Each row has a name. Each question is about the rows just above it. Places in a row count from 1.

[-2.41,-2.92,+3.56,+8.33] = Z
[+0.94,+1.84,-2.64,+3.15] = E
[+1.84,-2.66,+2.21,+4.77] = L
[+2.82,+1.84,-2.64,-4.22] = K
[+5.59,-4.83,-3.40,-8.50] = A
The next entry after [-2.66,+2.21]: -> [+4.77]
The next entry after [+5.59,-4.83]: -> [-3.40]
Where do [+2.82,+1.84,-2.64,-4.22] appear? -> K
Changed E: [+0.94,+1.84,-2.63,+3.15]. Place and old value: -> 3, [-2.64]
Where does [-2.41,-2.92,+3.57,+8.33] differ from Z, and what was there? -> 3, [+3.56]
Changed A: [+5.59,-4.83,-3.40,-8.51]. Place and old value: -> 4, [-8.50]

[-9.14,+4.30,+0.44,-8.13] = W
[-7.83,+1.50,+1.32,-7.92] = V
[-6.14,+1.71,+2.24,-6.61] = X
[+4.30,+0.42,+2.82,-7.44] = S
[-3.02,+0.74,+3.65,-4.17] = C
[-2.98,+1.11,+1.38,-5.91] = Y
[-2.85,+0.40,+2.44,-4.67] = U
[-3.32,-1.42,+3.68,-2.06] = J
[-0.76,+0.35,+3.02,-0.13] = B
[-2.80,+0.69,+6.00,+1.36] = T
The next entry after [-2.85,+0.40]: -> [+2.44]
The next entry after [+1.50,+1.32]: -> [-7.92]
The next entry after [+4.30,+0.44]: -> [-8.13]
What is the next entry after [-3.32,-1.42]? -> [+3.68]
Where does [-0.76,+0.35,+3.01,-0.13] differ from B, and what was there? -> 3, [+3.02]
The next entry after [+0.42,+2.82]: -> [-7.44]

[+7.00,-1.57,+1.79,+2.14] -> R
[+6.14,+4.62,-0.94,-3.08] -> F
[-8.95,-1.22,+2.72,+1.52] -> Q
[-2.95,-1.84,+1.83,+0.44] -> P
[-5.48,+1.81,+0.36,+3.03] -> G
[-1.18,-0.28,+2.53,+0.59] -> D
One entry of Q was changed: [-8.95,-1.22,+2.71,+1.52]. Where, and from what? -> 3, [+2.72]
One entry of Q was changed: [-8.95,-1.22,+2.73,+1.52]. Where, and from what? -> 3, [+2.72]
One entry of F was changed: [+6.14,+4.61,-0.94,-3.08]. Where, and from what? -> 2, [+4.62]

[+5.74,+0.05,-0.96,+3.40] -> N
[+0.06,-0.96,-0.96,+3.40] -> H
[+5.74,+0.05,-0.96,+3.12] -> M
Whose row is [+5.74,+0.05,-0.96,+3.12]? -> M
Whose row is [+5.74,+0.05,-0.96,+3.40]? -> N
Where does [+0.06,-0.96,-0.96,+3.41] differ from H, and what was there? -> 4, [+3.40]
Where does [+5.74,+0.06,-0.96,+3.40] differ from N, and what was there? -> 2, [+0.05]
Changed N: [+5.74,+0.05,-0.96,+3.41]. Place and old value: -> 4, [+3.40]
Where does [+5.75,+0.05,-0.96,+3.40] differ from N, and what was there? -> 1, [+5.74]

